Rows are one point carried round by a steady rotation, each followed by how many steps it has turned.
The counts run from 0 to 886.
[140 163 137  82 108 173 125 145 175 112 127 129 125 115 133 186 126  75
 121 125 108 129 126 109 116 149 121 134 144 158 116  91 142 185 110 155
 160 181 145 114 127 143] -> 467
[128 116  94  66  86 169 113 167 161 140 109 128 107 159 111 161 105 131
 119 141 131 148 148 123 112  93 122 147 154 134 119  99 150 173  99 186
 148 174 128  99 119 134] -> 197
[149 124 132  90  81 159 130 143 195 133 124 145 111 116 145 163 104  82
 130 135 136 134 156 110 111 142 132 120 139 147 138  81 148 186 104 164
 159 173 125 112 132 125] -> 386
[135 127 110  49  98 161 129 153 178 136 119 118 146 147 125 180 135  92
 126 105 103 117 147 123 118 152 122 131 152 128 103 130 132 194 107 144
 169 169 117 116 116 144] -> 360
[122 112 116  64  96 166 129 154 176 136 106 138 116 144 117 163 110 128
 117 132 123 140 140 131 116  98 107 139 148 144 133  86 129 173 121 189
 157 175 118  92 104 137] -> 504
[129 144 102  58 114 165 124 161 167 134 118 106 141 152 117 180 144  90
 116 110  98 124 116 124 131 131 109 151 162 128 100 121 130 179  98 156
 153 173 142 110 112 152] -> 461
[151 147 131 110  87 158 133 142 204 129 123 137 106 107 146 168 115  68
 125 134 126 144 126 115 122 132 114 134 131 154 145  77 136 176  97 163
 158 171 151 107 125 141] -> 695
[139 129  95  58  94 166 104 167 144 135 109 126 115 163 103 174 105 129
 119 141 126 147 153 114 119  94 127 134 156 140 107 125 156 181  98 180
 145 167 134 109 125 134] -> 422
[173 189 139  87 114 162 113 137 158 114 116 132 130 122 130 198 102  90
 123 147 117 149 124 105 127 108 108 116 137 160 126 128 138 181 105 164
 146 155 161 119 119 150] -> 20
[180 113  74 107  73 130 135 159 188 161 100 143 130 149 138 161  99 107
 123 151 148 155 137 120 143  94 101 130 130 128 137 137 134 167  74 168
 149 135 133 109 118 141] -> 619
[154 141 137  88  87 158 122 143 175 126 108 150 106 117 133 173  88 116
 120 153 133 155 141 115 111 100 112 119 131 166 146  86 134 173 118 189
 153 168 136 104 116 133] -> 509
[155 146 103 113  98 145 145 148 200 135 114 132 136 123 146 169 131  65
 116 125 118 139 101 130 149 132  88 156 135 133 132 113 119 166  87 149
 160 157 154 110 108 163] -> 475
[158 168 131  70 101 171  97 150 145 120 122 123 122 131 119 192 103  95
 127 143 115 143 147 101 112 124 135 114 144 156 109 126 157 190  98 161
 139 156 146 122 141 129] -> 651
[152 147 138  75  96 168 126 143 185 122 129 130 128 116 136 179 123  68
 129 119 111 121 148 110 105 161 131 115 139 154 118 104 143 196 105 148
 160 170 125 116 130 132] -> 365
[177 167 135  94  93 151 116 139 161 121 107 144 118 125 132 181  90 110
 121 163 134 158 135 108 124  86 104 112 129 163 148 111 137 171 107 183
 147 153 158 111 114 141] -> 736
[148 147  92  83 110 147 145 150 187 139 109 119 158 143 127 177 144  84
 116 114 103 130 100 136 150 124  91 152 147 122 115 138 113 171  97 148
 164 158 148 107 105 166] -> 253
[131 157 138  70 110 177 122 151 173 119 129 117 121 124 124 182 128  84
 120 122 107 125 128 115 112 144 125 133 150 149 112  94 138 185 114 158
 163 182 148 114 120 143] -> 466
[158 143  86  91  98 143 131 157 188 148 117 119 149 145 136 174 142  70
 120 118 114 131 112 125 153 140 104 153 147 118 106 144 131 180  75 139
 157 153 147 114 122 159] -> 886
[149 144  97 107 100 144 146 152 204 140 111 127 145 129 140 167 137  71
 113 127 112 135 100 131 152 126  89 159 140 127 130 115 118 165  88 154
 161 159 145 104 109 165] -> 476
[121 111 113  65  98 164 149 152 191 143 109 130 127 143 126 162 127 116
 116 116 116 127 132 136 120 122 100 140 147 136 124  90 118 175 118 177
 168 179 110  94 100 144] -> 278
[160 170 146  54 116 172 117 138 153 120 119 123 144 134 122 195 105 109
 122 135 107 135 145 110 109 121 125 107 144 159 109 134 135 189 119 163
 150 162 131 124 124 137] -> 548
[123 103 105  73  86 166 130 162 184 139 120 128 103 143 123 159 119 108
 125 122 128 131 149 124 113 129 125 149 150 132 120  86 144 179 106 174
 161 179 120  99 123 131] -> 177
[142 165 119  52 112 175 100 153 143 123 124 115 129 148 106 187 119 106
 122 130 106 133 138 109 115 119 129 128 158 143  96 124 149 185 102 168
 144 173 149 116 128 143] -> 444
[179 125 110 106  78 133 144 142 198 143 102 153 129 126 152 165  95 102
 118 149 142 158 134 123 136 104  93 121 120 149 153 115 129 174  97 171
 159 138 131 108 110 141] -> 85
[128 130 131  57 105 166 140 145 186 134 114 126 135 132 129 172 132 101
 117 110 102 117 134 131 109 138 114 134 147 148 120  94 123 187 120 158
 174 179 120 103 111 142] -> 55
[148 141  97  51 107 163 101 163 145 136 115 114 134 167 107 182 113 122
 120 132 115 140 145 115 122 109 124 126 159 131  96 144 149 185  94 167
 138 162 134 117 129 139] -> 646
[176 145  83 101  90 140 120 156 164 145  99 135 131 146 125 171 107 110
 113 151 140 168 118 116 153  79  91 141 138 132 128 141 134 163  77 175
 140 140 160 111 120 152] -> 210
[158  99  82  78  81 136 141 156 188 161 101 143 138 155 132 154 107 122
 120 137 137 146 143 134 139  92 102 133 142 125 135 134 126 176  92 174
 159 142 112 100 105 138] -> 826
[168 136 109 119  79 142 138 150 212 139 117 138 118 113 155 166 117  58
 124 130 130 138 127 117 134 147 109 136 132 135 139 104 133 178  82 149
 161 155 145 110 129 146] -> 166
[161 119  72  78  86 143 120 167 166 151 105 130 129 166 119 167 107 122
 117 146 132 152 134 124 143  83 103 146 148 122 122 141 139 171  78 174
 143 145 144 106 119 139] -> 417
[152  98  82  72  79 143 137 158 182 158  99 139 134 162 126 153 108 132
 121 135 138 143 147 128 133  93 107 135 144 123 125 131 129 177 101 174
 161 150 113 106 108 137] -> 827
[135 151 112  52 122 166 124 152 163 131 117 108 154 150 111 184 138 111
 111 116  94 128 120 130 129 119 106 141 153 134 100 139 120 182 115 159
 157 166 138 110 108 155] -> 32
